In the rows, 128 means zero.
A single turn carries every row of the set below to another of its rows. Some are shown first; where does it send the rows asked next?
relan: [155 145 116 133 133 130 173 155 130 110 143 110 144 137 157 151 156 111
  79 110 125]
tuzev: [121 156 103 163 132 171 143 135 126 107 151 107 126 155 123 131 156 140
 111  92 105]
kuve: [147 146  89 121 137 133 150 107 137 116 139 133 140 125 133 125 131 132
  89  96  98]
Zonu: [143 133 102 127 153 139 169 147 112 118 152 101 150 152  88 124 159 152
  93 124 109]
gipak: [150 157 111 129 146 132 177 125 118 148 147 144 154 139 118 112 126 149
 107  99 109]
kivet: [152 160 104 163 124 147 168 147 143 109 162 102 129 135 145 144 137 137
 104  82 106]
Rep: [165 136 114 141 146 137 157 151 109 133 135 131 145 161 109 153 128 158
  83 116 103]
der: [140 132 104 134 178 127 149 145 122 125 136 120 142 169 120 143 143 156
  87 128 107]
zuget: [124 160 100 160 135 168 154 123 137 104 147 103 134 136 134 123 142 146
  99 102  96]
Guri: [134 156 105 150 140 162 156 109 144 103 138 113 141 133 142 124 139 141
  99  96  95]
kobev: [109 162 117 116 165 133 172 155 112 122 129 113 141 143 124 127 163 144
 102 119 132]
Zuvi: [143 153  89 155 133 153 173 149 141 108 166  99 122 139 124 130 148 148
 106  84  96]
bok: [150 154 110 131 155 132 174 121 117 150 141 146 150 134 117 118 128 149
 104 100 107]
vifum: [119 153 119 117 163 132 172 157 113 130 128 115 143 144 123 125 164 132
  95 125 140]
baki: [148 139 122 138 130 108 161 144 118 133 159 110 150 175 106 130 136 156
  97  96 117]
Tigiz: [127 159 104 153 143 159 140 149 151 120 152  92 135 141 141 145 154 124
 123 100 110]
Mapeb: [129 169 110 136 148 157 139 148 154 115 144  96 141 137 145 137 143 128
 128 105 118]
vuna: [149 130 106 130 157 129 142 139 104 132 146 110 136 165 102 151 168 136
 112  90 121]
mufev: [141 135 119 134 133 114 168 146 133 125 136 139 154 135 113 159 166 112
 103  91 122]
vula: [144 135 122 138 136 114 172 150 131 123 135 140 155 131 112 160 162 114
  98  99 124]
motuv: [157 163 116 150 124 149 172 150 142 103 148 103 136 128 150 152 144 131
  99  86 112]
nonin: [151 136 103 130 155 115 139 166 128 118 139 127 139 157 103 163 137 147
 100 113 117]
bigi: [144 153 112 121 140 130 171 128 116 150 135 140 147 140 113 109 125 148
 102 102 119]
sotil: [126 164 110 110 137 156 142 151 125 131 128 107 141 146 143 128 127 133
 117 120 129]
feno: [108 161 120 119 167 128 168 157 115 127 125 115 139 145 125 131 154 146
 106 119 135]
zepub: [134 157 111 164 134 148 149 154 152 128 170  95 139 157 135 136 157 129
 111  95 100]
Buga: [148 135 113 128 139 106 166 140 130 131 136 140 146 132 113 149 164 113
  93  90 126]

vula moves to feno
Buga moves to vifum
Now these:
kivet moves to Tigiz
der moves to Rep
Zonu moves to baki
kobev moves to gipak
sotil moves to kuve
Guri moves to motuv
zepub moves to tuzev

A single turn carries every row of the set below to another of its rows. Some are shown first; where does it send the rows asked next?
vadip: [106 110 137 104 141 112 122 157 128 151 140 112 123 135 119 134]
Dat: [119 126 140 108 133 110 126 127 125 117 122 119 153 141 150 136]
duk: [102 144 119 135 161 115 125 127 124 122 131 167 126 138 131 111]
ledal: [103 136 119 123 165 130 129 126 135 139 133 178 119 139 133 119]
Nikap: [111 111 117  94 131 121 134 143 132 151 138 109 112 138 136 142]
kig: [147 118 112 109 143 122 135 136 128 122 142 121 120 151 149 144]
Bep: [100 131 124 141 143 133 136  99 146 136 133 161 116 138 140 122]
tis: [113 114 138 104 154 126 122 156 124 144 134 106 129 133 124 138]
fol: [112 111 126 157 123 140 142 118 133 142 147 143 114 122 133 139]
Zas: [132 117 115 101 133 124 141 142 118 136 143 128 114 150 157 145]
pamel: [108 121 131 161 131 147 130 120 141 137 142 139 112 120 135 137]
Fafu: [138 107 117 114 135 128 138 146 112 142 148 135 120 158 147 140]
nes: [117 117 139 154 137 144 141 113 149 139 148 150 109 127 132 135]
zimid: [112 139 127 115 147 109 124 142 138 122 131 159 127 121 105  99]
bez: [113 122 146  99 144 120 126 145 110 131 119 121 150 136 140 131]
non: [133 118 146 138 123 147 146 130 128 131 138 146 116  98 129 133]
lafa: [125 118 117 126 123 121 123 138 123 132 142 124 137 171 140 123]
Sival: [109 130 134 110 125 111 129 133 108 131 124 126 149 154 143 119]
Zov: [133 109 140 134 120 137 150 134 129 138 146 143 115 101 116 132]
nup: [134 124 121 118 127 113 123 131 138 114 136 114 139 157 147 134]
vona: [126 123 137 107 125 119 143 141 135 131 135 152 122  99 103 110]
Rago: [126 111 111  90 144 119 138 130 131 139 132 118 115 134 144 147]
Sepo: [ 90 136 116 140 141 131 129 109 136 135 127 158 113 127 147 127]
laki: [131 132 155 132 117 138 156 131 130 132 146 139 121 108 120 125]
votun: [113 125 131 110 122 115 118 136 128 125 125 122 153 157 146 124]
zak: [116 103 120  92 126 116 140 144 121 156 139 128 114 137 139 141]
Kab: [134 121 121 122 132 124 123 147 128 123 144 126 134 167 151 134]
zubin: [121 143 141 120 155 123 131 130 149 121 134 155 120 123 104  99]
Pomik: [130 119 152 129 130 138 155 120 139 137 145 151 109 104 125 132]
fuban: [113 108 126 100 154 117 120 139 140 141 130 106 126 130 129 145]
tevi: [118 117 146 107 159 116 120 141 123 127 124 114 145 130 137 144]
mos: [ 87 127 131 141 142 131 134 114 139 148 138 162 118 132 144 138]
zul: [122 130 148 111 126 123 146 123 152 131 135 147 114 105 106 109]
nupud: [128 127 136 109 113 129 140 132 143 127 128 149 120  98 113 110]
vuz: [106 124 151 154 125 139 141 124 140 143 151 140 118 119 132 140]
Tigu: [110 145 121 125 164 125 126 131 129 121 127 171 115 126 135 113]
teni: [ 96 130 115 152 139 128 135 110 125 134 136 159 119 137 146 129]
kuv: [112 125 150 109 151 113 126 153 104 135 131 121 141 139 130 128]
pepa: [111 145 131 125 162 126 136 113 134 123 127 170 122 134 130 108]
fevag: [132 139 134 108 120 130 148 131 138 128 135 147 124 116 104 101]
Fafas: [124 140 125 117 144 123 119 144 150 119 132 156 118 118 108 100]
kizun: [123 141 117 111 151 129 129 135 144 130 134 163 122 135 107  98]

Fafas moves to nupud
Zas moves to Kab
vadip moves to zak
Now these:
nup moves to Dat
vona moves to Zov
ledal moves to kizun
Pomik moves to nes

A single turn carries every row of the set below to another of its rows. Some are shown first; where does it send the rows asked next?
bisaf: [106 126  87 126 139 112 135  78 117  97 136 106 125 130 100 146 134 155
 141]
nagi: [116  85 118 120 136 111 138  94 115  97 118 128 114 153 100 115 140 148
 151]
daf: [104 157 100 112 127 116 116 110 151  97 124 126 126 152 123 140 123 158
 151]
dig: [130 107 131 106 115 119 133 136 124  92 136 129 116 161 127 106 131 144
 145]
Bal: [112 162 103 110 104 148 116 108 135  90 132 114 127 144 118 154 146 154
 137]
Zubu: [125 138  99 116 119 148 135  93 124  94 106 163 128 143 112 142 119 159
 127]
Gogub: [121 140 111  90 126 154 140  89 115  94 100 145 134 144 103 136 131 150
 130]
mopa: [120 113 120 126 113 131 131  89 132  91 111 124 121 170 109 129 148 143
  92]
sobon: [126  95 128 125 119 145 144 109  95 100 142 120 115 144 107 131 157 136
 129]
bor: [114 108 106 134 138 113 139  90 117  86 137 132 115 161 104 118 109 154
 150]
riren: [135 104 113 115 116 138 132 123 115  97 161 130 121 127 118 133 163 136
 127]
Tugag: [109 113 101 114 124 137 141  96  98 100 154 124 131 121  96 133 157 135
 125]
Duteb: [118  89 126 128 142 114 144 112 111 108 135 132 116 153 111 115 134 141
 142]
gusez: [109 143 105 118 116 116 129 114 131  76 119 119 116 173 128 120 110 161
 137]
fipir: [119 118 120 116 120 116 145  94 133 106 110 115 128 158  90 121 154 134
 102]
kina: [124 116 107 142 114 109 140  97 142 105 116 132 121 156 101 127 142 142
  99]
sel: [113 139 114 108 123 115 115  96 136  93 117 107 109 155 127 130 118 152
 167]
bog: [117 155 103  96 104 131 115 128 139 103 138 120 118 138 134 132 145 140
 137]
Lin: [118 135  95 118 123 135 115  83 127  99 142 108 115 121 118 156 151 144
 150]
lono: [128 105 126 129 122 141 145 132 124  92 148 140 108 159 121 114 140 145
 122]
nog: [104 148  98  97 102 140 131 121 112  92 137 113 133 134 118 135 159 144
 113]
meb: [125 144 100 106 126 131 150  98 125 108 106 155 134 131  94 134 125 149
 138]
Rel: [112 135  90 111 126 130 118  74 116  97 111 111 120 136 105 152 154 146
 153]
fara: [126 157  88 102  99 148 118 116 135 100 134 126 117 146 118 144 147 151
 122]
bobo: [104 143 100 102 122 111 122 108 150 103 109 127 114 155 117 122 118 164
 152]
sozo: [113 130 117 106 100 142 136 133 111  80 138 137 121 165 123 106 134 142
 121]
darad: [103 147 103 109 123 121 116  88 123 105 118 106 134 137 109 156 140 150
 158]
gadud: [139 100 106 120 115 148 134 103 101  94 143 129 118 145 102 137 168 136
 121]
voti: [131  86 123 128 135 123 132  90 114  87 140 117 112 144 112 132 136 148
 158]
siv: [132 107 115 111 111 130 138 136 135  99 142 144 112 163 114 108 133 153
 120]

voti moves to Lin
darad moves to sobon
Zubu moves to kina
Now these:
sozo moves to gusez
Rel moves to gadud

